First come named turns, each shown by rows before and after it. For each pair of rows after them, which turns, in which order, take the first row to the second? The first pair is done for you.
Q503:
[-34  -5  18  -6  -7   3   7  42   6 -23 -36  -8   5   8 -17 -25  12 -14
   0  18   0 -19  24 -22] |-> [-24 -22   1 -18  -4  -4  11  16   0 -31 -36 -16   9  22 -25 -29  23   3
   9   5 -13   5  16 -23]
[ 14 -37 -18  -1   1 -17  16 -22 -11  -5  -3  -1   4  26  -3  -8  11  17
  -3 -23 -13  17  -1  14] |-> [ 19 -20 -18  -7 -15   0  -4 -26   1   3  14  12 -14  10   8  -7  13   9
  -3 -15  -8  19 -29  28]
[  1 -13  20  -5  -1  -1 -14 -19 -23 -14  -5   3  -2  -4 -27 -39  14 -25
   5  16   9  -1  26 -32] |-> [  6 -13  11  -9  -3   0 -19 -31 -23 -14  -2   0  -8  -6 -25 -41  20 -20
   8  14   2   3  17 -32]
Q586:
[-13   5  37  21  18  10 -18   5  10  38  14   6 -13 -15  -9  28 -26 -18
 -10   3  26   1  27   8] |-> [-33  -7  43   5   9  18 -15  20   9  16 -16 -12 -11  -4 -27   1  -1 -22
   3  13  21   5  40  -5]
[ 23  17 -12  11   3   9 -24 -35 -17  19   6 -13 -22 -11   9  31  -4 -16
   6 -13  11  14   7 -12] |-> [ 11   8  -4   5   1  13 -21 -22 -12  -3 -21 -23 -18   0  -3  12  12 -23
  16  -7   8  16  26 -24]
[-12 -21   1 -17 -12   0  10  18   3  -9 -14  -1   4  23 -16 -15  14   8
   8   0 -14   9  -6  -4] |-> [  0 -16  -4 -15 -15 -11   9   3   1   8  15  16   0  12  -9  -7  -6  19
   3  -3 -10   8 -30  16]
[ 14  -3  -1 -22 -18  -4  -6   2  14  11  41  29 -16  -7   0  -9   7  26
  16  10 -15  -1 -69  23] |-> [ 33  27   5  20   9  -8 -15  -3   4  44  49  30  -9 -21  20  39 -11  -5
   2  -2  20 -17 -23   8]
Q185:
[ 12 -22 -10   1  19   1   4 -16 -32  18  16  -1  16  10   6  12   9 -11
  -1  -9   9  12   4   9] |-> [  7  -8  -5  -1   8  21 -19 -12 -21  22  21   6  -1   2  17  18  15 -25
   4   0  14  11  -3  11]
[-10  19 -14   2 -25  13 -12   1  11   4  16   8 -14 -31  24  -2 -19   2
  12   3 -13  25 -36  21] |-> [-30  23   8   9 -22  15   3  42  17  -3  -1  12  -1 -37  14 -14 -21 -13
   5  10  -4  -1  -6  11]
[ 15   3 -16 -21 -22  -8 -15  -3  -4  -7  19  19   3   2  11  -1 -15  12
 -14  26 -20  -1 -27  25] |-> [  5  15  -2 -17 -26   1 -21  22   4  -6   5  18   4   1  12  -7 -15   0
 -15  36 -12 -15 -14  20]
Then:
(2 to 3 turns a pair)
[ -5 -12  16   4 -25  15  -1  14 -18 -27   5  18 -19  -3   9   1  24  19
  14  11  -9   5  22   9] |-> [  9   1  16  20 -11   8  -4   7 -23  -9  14  25 -19 -10  21  29  16  11
  10   5   3   3  32   8]	Q586 Q586 Q586
[ 20 -22 -19   1  16  11  -7 -33 -19  20   5   9 -10   5  -9  26   6  12
  -9  -7   8  -2   7  19] |-> [ 14  -5  -4   8   8  21 -12 -18 -11  27  11  18 -14  -6  -1  32   4  -4
 -16   3  19 -21   6  23]	Q503 Q503
[-11 -10  12  -3 -13  24   7  34  13   1 -18   0 -31  -2   9   7  12 -16
  11  29  11   5  -6  11] |-> [ -1  -3   7   5 -12  16   7  23  13  14   6  17 -32  -8  18  20   0 -11
   3  24  11   2 -25  25]	Q586 Q586
[-13   0   6  -4  -2  -3  32  25   7 -19  -4   5  20   9 -10 -16  -7  10
 -15   2 -12 -11   9 -14] |-> [  4  -9 -18 -20 -18   1  12 -18   4 -14   8   1  -1  13   2  -9   4  24
   3  -3 -28  17 -28   1]	Q503 Q185
[  7  10  13  -2 -25  29 -24 -16  12   6   7  -2 -20   2  10   3  21 -22
   3   9  -4   2   1  -2] |-> [ -4   7  14 -13 -30  24 -12  -4  21   3  12   5 -12   7   3 -10  14  -8
   0  19 -17  -9 -16   7]	Q503 Q586 Q586
[  4 -11   5 -12  15 -20  46  -9   1   7  12  -5  43   7 -15 -10 -21  39
  -4 -14 -20  -6 -18  12] |-> [ 25  14  -4  -3   2  -2   1 -46  -4  34  33  -2  11 -10  12  20  -8  21
   7 -17  -6   8 -38  19]	Q586 Q185
[ -8  -2  -4  10   3  17 -18  14  -8 -15 -35  -5  10   5  -9   0   7 -16
  -6   6   4  -6  24 -24] |-> [ 12 -18 -27  -5   5  -5  -4 -16 -11  -7   0  10  15  14 -11  -3 -10  30
  -7  -4 -19  14 -20   1]	Q185 Q586 Q586
[-24  17  30   9  -3   6   6  48  15  -8 -28   4   3   0   0 -12  -2 -29
  -8  15  12 -36  33 -13] |-> [ -5  25  19   8  -4 -12   9  20  28  20  28  33  -1 -19  21   5 -31  -4
 -17   9   9 -34 -26  31]	Q586 Q586 Q586
[-11   1   1 -27 -14  20  -9  -3  10 -23 -10  -8 -11   2  -9 -21  28  -3
  27  16 -17  13 -11 -10] |-> [  8  28   4  13   9  16 -16 -14   2   8   6   0   2 -19  10  26   6 -25
   7  -1  21  -2  24 -11]	Q586 Q586 Q586
[ 11   3  -6 -17 -25  27 -41 -30  -2 -15 -11 -12 -22   8  -7   5  18  -4
  14  -6  -6  18 -12  -5] |-> [  3  15   3 -14 -24  17 -24  -7  21  -3  20  24 -12  -8   0  -1  -7   3
   4   6 -10  -8 -49  27]	Q185 Q586 Q586
[  4   7  18  -1 -10  18 -37  17  24   2  -4   4 -37 -15   0 -15  11 -15
  21  29  -9   1 -35  23] |-> [ 25 -22  -2   3  14 -20  -9 -27  -1  -4  16   0 -13   6  -5  -8  -7  23
  21   1 -26  27 -41  26]	Q185 Q185 Q185
[ 15 -19   3  -9   8  -3  25 -18 -12   8   7  -3  15   1  -8  -2 -16  33
 -11 -19 -15  24  -8   4] |-> [ 22   6   5   1  -2  20 -11 -29  -6  23  12   2 -16 -20  13  21  -6   5
  -2 -16  -5  24 -15  10]	Q586 Q185
[ 11   0  -9  31  29 -19  17   5 -15   2   4   5  21  -1   5  30 -22   5
 -22  -9  20 -18  41  -3] |-> [ 27 -14 -35   6  20 -23   6 -38 -23  -1  18  -2   6   7   4  24 -11  29
  -6 -18   4  10   5   5]	Q503 Q503
[ -9   6   5  -4  -6  23 -25  10  -3  -7 -13 -10 -18  -3  -2  11  21 -17
  14  12  16   2  10  -8] |-> [  9 -17 -16  -1  15  -7  -1 -19 -20 -13  -3 -19   4  15  -7  12   6  12
  11 -14   5  20   7  -9]	Q503 Q185 Q185
[ -8  -6  -4  -6  10 -21  32  12 -14 -17 -14  -2  18   5 -15 -15  -5  10
  -5  -5 -12   1  13  -5] |-> [-21  17   8  -6 -12   7   4  29   4 -13 -26   3  -9 -11  -2 -12   9 -18
   0  20  -2 -13  10   1]	Q185 Q185 Q185
[ 13 -28 -25  -8   5 -12  16  -8  25   6  15  -5  24  38   0  -5  -6  -6
   6  -8 -18   2   5   0] |-> [ 16 -16 -18   7   8   5   1  -7  23  16   6 -12  13  29  12  12  -3 -30
   8 -11   0  -2  35 -13]	Q503 Q586 Q586
[  4 -21 -15 -12   9 -21  15 -13 -10 -10  -1  -1  12  14  -8 -13   4  24
   3 -10 -13  16 -13   4] |-> [-17   8  10 -12 -15  15 -14  22  15  -8 -17   3 -14  -9  -1 -18  15 -12
   4  16   4 -10  -8  -1]	Q185 Q185
[-14 -15  14 -10   2 -16  52  35   3  -5 -31   5  36  14 -29  -3 -17 -10
 -19  -6   5 -13  45 -20] |-> [ 12 -38 -20 -26  -2 -32  47 -18  -8  -4   2   4  31  26 -25  -2 -20  32
  -8 -20 -22  21  -7   1]	Q503 Q586
[ 15   6   3   0   2  28  -8  -5 -25 -20 -17 -14 -15  12   7  -6  26 -20
   8  -3  20   2  21 -23] |-> [  6 -13   4 -16   1  10  19   8 -24 -34 -20 -11  -3  20 -11 -31  21   5
   5   4   3   2   9 -19]	Q586 Q185 Q185
[ 24  -6  -7  13 -14   8 -17 -10   2  14  35 -23  -7   0  10  30   3 -12
  27   1   4  13 -12 -16] |-> [  9   4  12  29 -11   7 -14  17   9  14  27 -17   3  -1  14  33  -7 -26
  16   5  16  -7  13 -24]	Q503 Q503
[-38  10  27  -4 -15  16   3  52  26   7  -5  20  -5 -22   1 -23  -1 -19
   2  30   5 -28  -3   2] |-> [-26  22  30   8  -6  10  -3  46  30  23  13  30  -2 -28  13  -7 -15 -26
  -7  21  17 -31  -2  11]	Q586 Q586 Q586
[ 14  10 -11  -2 -19  13  10  -7  14  -2   6  24 -18  -8   9 -19  11 -15
  31  24 -12   0 -34   3] |-> [ 16  28   5  29  -2  11  12   7  14  18   8  24  -2 -18  14   7  -3 -33
  14  20   9 -21  -2  -6]	Q586 Q503
[ -3  -5 -14 -14  -7   0   7  42   8  -2  -3 -18  19   9 -22   7  -7  22
 -18  15 -18 -18  34 -24] |-> [ 21 -11 -34 -11  -1 -12  -1  -3  -5  13  21 -19  16  10 -13  24 -16  40
 -15  -2 -25  -1  13 -11]	Q185 Q586
[-31 -17   7 -42 -40  19 -18  38  39 -29 -50 -21 -21  28 -11 -24  40 -10
   8  17 -11 -19 -14 -14] |-> [-22 -11  22 -22 -12 -28  33  61  46  -4  -5  20  22  19 -12 -20 -18  17
 -32  10  -9 -53 -28  13]	Q586 Q503 Q185
[ 10 -13 -17   5  23 -11   6 -20  -2  14  25  16   9   2   2   1 -20  16
  -4  -1   4  13  -5   8] |-> [  1  13  -4   0   6   7 -18  -4  15  20  25  21  -6 -12  11   8 -12  -6
  -4  12  18  -5 -10   8]	Q503 Q185
[-29   7  12  -4   1  22 -16  22  11 -11 -32  -3  -5 -11   1   4  22 -42
 -11  12  23 -10  51 -10] |-> [-20 -38  -8 -27  11 -20  29   4  -6 -33 -20 -12  24  23 -22 -27   8  17
  -5  -9 -11  14  22  -1]	Q185 Q586
[ -6 -28  -8 -24 -10 -16   7 -10 -10 -27 -13  -9   8  23 -10 -27   7  24
  19  -8 -19  25 -12  -4] |-> [-24 -16  13 -19  -9  -4  15  26  -2 -31 -30  -7  11  16 -16 -30   5  10
  14   5  -7   3  10 -14]	Q185 Q185 Q185
[-15   7  -5   6 -24   7 -19  15  13  15  18  33 -37 -13  20  21  -1 -22
   2  20   9 -20 -18  -3] |-> [-23 -13   6  22   7 -18  24  35   0  -3  -1  20   2   5   3  19 -16 -19
 -14   5  12 -29  32 -26]	Q586 Q185
[ 16 -13  -4  28  36 -43  35  -6  -7   7  21   7  36  -1  -5  12 -31  22
 -23 -23   2  -8  10   1] |-> [  4 -10  -4  14  10   9 -19 -10 -12 -15 -38 -34  -2   7  -9   8  27 -27
   3 -12  12  15  51 -37]	Q185 Q586 Q586
[ -7   8  15  13 -10  10   3  11  23  15  -7  15 -11  -3   4  17  -1 -16
 -16   8  20 -20  21  19] |-> [-11 -24   4 -14 -17  -5  26  10  23  -6  -4  11  -1  13 -12 -15  -5  22
  -9   5  -6  -4  -6  27]	Q503 Q586 Q586
[  8  14  -2   0  -6  13 -26 -14   2  -3  -2  -1 -12   2  11  17   9 -18
  10  -2  -1   3   8  -9] |-> [ 14  -4  -6   9  15 -12   6 -14 -10 -12  -3  -6  17  13   0  15  -7   0
  -5 -15  -4  -2  20 -15]	Q503 Q185 Q185
[ -3 -13  -8 -27 -26  -7   3   1  14 -14  -9  -2 -14  10 -13 -25  11  15
  12  19 -18  15 -33   0] |-> [ -6 -19  -5 -23 -13 -14  18   7  10 -19 -13   0   3  15 -16 -26   6  21
   8  17 -19  14 -16  -1]	Q185 Q185 Q185
[ -3   0   4   9  30  24  -4  -2  -3   0 -13  -5   8  17  -8 -10  -8 -20
  -1  16  18  12   7 -20] |-> [  5   0  -5   7  32  10   1 -12   4  15  14  12   4   8   3  -9 -19  -4
   1  12  10  18 -26   4]	Q586 Q586 Q586
[  5 -30 -24  -4  22   8  14 -11  -7 -16 -18   9  17   1 -19  -4 -11  -1
  16  -4   8   1  -2 -12] |-> [ 10 -21 -28 -11   8  15   2 -18   5  -7   1  19   4  -6  -7  -1 -11   0
  20   2   3   5 -29   4]	Q586 Q503
[ 40   1 -11   6   4  14 -24 -49  -3  19  19 -10 -10  -7  28  31   2   7
  15  -8  -4  26 -16   9] |-> [ 14  19  17  17   1  33 -35  -6   3  12 -15 -20 -14 -15  21  29  16 -30
  10   2  18   5  31 -19]	Q503 Q586
[-15  13  -7 -11  -1  -8 -14  17   7   8 -13   9  -9 -30   7 -14  17 -25
   2   5  12  -3   6  -6] |-> [-19  -3 -11 -16   4 -18   5  17   2  -6 -20   2   5 -16  -1 -28  15 -13
  -1  -1   8   3  15 -14]	Q586 Q503 Q503
[ -3  -3  -3   6   3   2  15  -2   1  -9 -16   2  17  18 -11  11 -10   4
  -1 -18  -6  -7   8 -27] |-> [  0  -6  -9   0  -5  -1  17 -10   9  -6  -2   7  14  19 -16   4 -15  16
  -1 -17 -21   1 -17 -12]	Q586 Q586
[  0  -8  -1   3  42 -26  30   6 -21  -9 -15   1  34  12 -21  -9 -14  21
  -2  -2   7   0  26 -21] |-> [  8  37   1   5  10  12 -27 -10   8  29  17  27 -10 -25  15  21 -10 -10
   7  18  22  -8 -21  14]	Q185 Q503 Q503
[  1  17  14   7  11  10   2  38  -6  -2 -29   5  19   3  14 -18   9 -24
  21  15  16  -2  33 -35] |-> [ 23 -12 -16  -8  18  -3   2 -13 -27 -12 -19  -3  21  23   8 -19  11  11
  37  -8  -3  34  12 -29]	Q503 Q185
[ 24  -9 -24 -31  -1 -31  30 -26  -4 -11  37  14 -11   5  -9 -21   8  48
  14   4 -24   7 -44   9] |-> [ 39   7 -15  19  39 -26  16 -40 -33   6  13 -14   2   5   5  29  10   5
   1 -22  15   3  45 -27]	Q586 Q586 Q503
[ 11 -21 -12 -15  14   5 -13 -29 -20 -35 -22 -19  21  10 -33  -7  32 -24
  21  22  -8  27  10 -27] |-> [ -4   2   1 -29 -16  26 -27   1   9 -26 -11   5   0 -12 -21 -20  33 -43
  26  46  -5   6 -24 -12]	Q185 Q586 Q185
[ 21 -44 -52  10  13 -27  21 -48 -14 -50  -9 -34  27  17   1  23  16  16
   4 -34  -8  22  53 -53] |-> [ 26 -52 -64  -8   0 -43  27 -62  -8 -42  22 -15  17  18   1  12   7  46
   7 -35 -29  31  -7 -22]	Q586 Q586
[  7   3   5   4   1  -8   7  13 -18   8 -19   4   8   0   1  11  -7   4
   2  -6   8   3  30  -6] |-> [ 16  11  -9  -1 -11  -1 -11 -11 -16  24  -1   8  -5  -6  12  21  -6   4
   6  -2   6   8  -1  10]	Q185 Q503 Q503
[ 13   5  47  21  26  -8  30   5 -21  19   8  23  21  10  -7   4 -14 -16
 -30  15   3  12  13   7] |-> [ 19 -23  24 -10   5  -5  24 -18 -25  -5   3  13   9  21 -15 -25   1  12
  -5  17 -27  39 -24  11]	Q586 Q586 Q185
[ 11 -17 -14  21   7 -33   0   5   6 -11  12   2  18  -5  -7   4 -31  25
 -14 -28 -17  16 -13  17] |-> [ 11   0  -6  21   1 -21 -16   7  17   0  21  11   5 -20  -1   8 -30  12
 -11 -21 -14  10 -27  26]	Q503 Q503
[  2 -13  -7  16  10  -4  13  17  -8   4  -8  -3  -2  -9 -13   6  -1  -4
  -2 -22  -3  14  16 -10] |-> [  0 -14  -9   0  -5  -3   7   6   0   2   6   8 -14  -8 -13  -4  -1  13
   2 -14 -17  16 -23   8]	Q586 Q586 Q503
[ -6   6  13  -8  14 -22  15  29  17  16  18  13  -6  -9  10 -18 -26   8
 -19  -1   1 -27 -14  23] |-> [  5  -1   8   8  38 -27  17  10  -6  11   0  -7  11   5   6   2 -21  -4
 -22 -19   9 -16  31  -5]	Q586 Q185 Q586
[ -7   9 -17   3   6   7 -18  34  17  24  -6   8  -6 -10  21   8 -26  -6
   0  -3  26 -34  25   1] |-> [  7 -24 -43   3  24 -18  -2  -3  -2  16   4 -13  10  10   6   6 -25  23
   3 -26   9  -5  25  -4]	Q503 Q185
[ -5 -19   5  -3  12 -17  53  21   3  -9 -13  -2  44  27  -2 -17  -1  36
  -1  17   4  -6  -2  17] |-> [ 10 -11 -10 -18 -21   6   3 -15  14   5   6   1  -1  15  19 -13  24  29
  27  22  -3  17 -47  35]	Q503 Q185
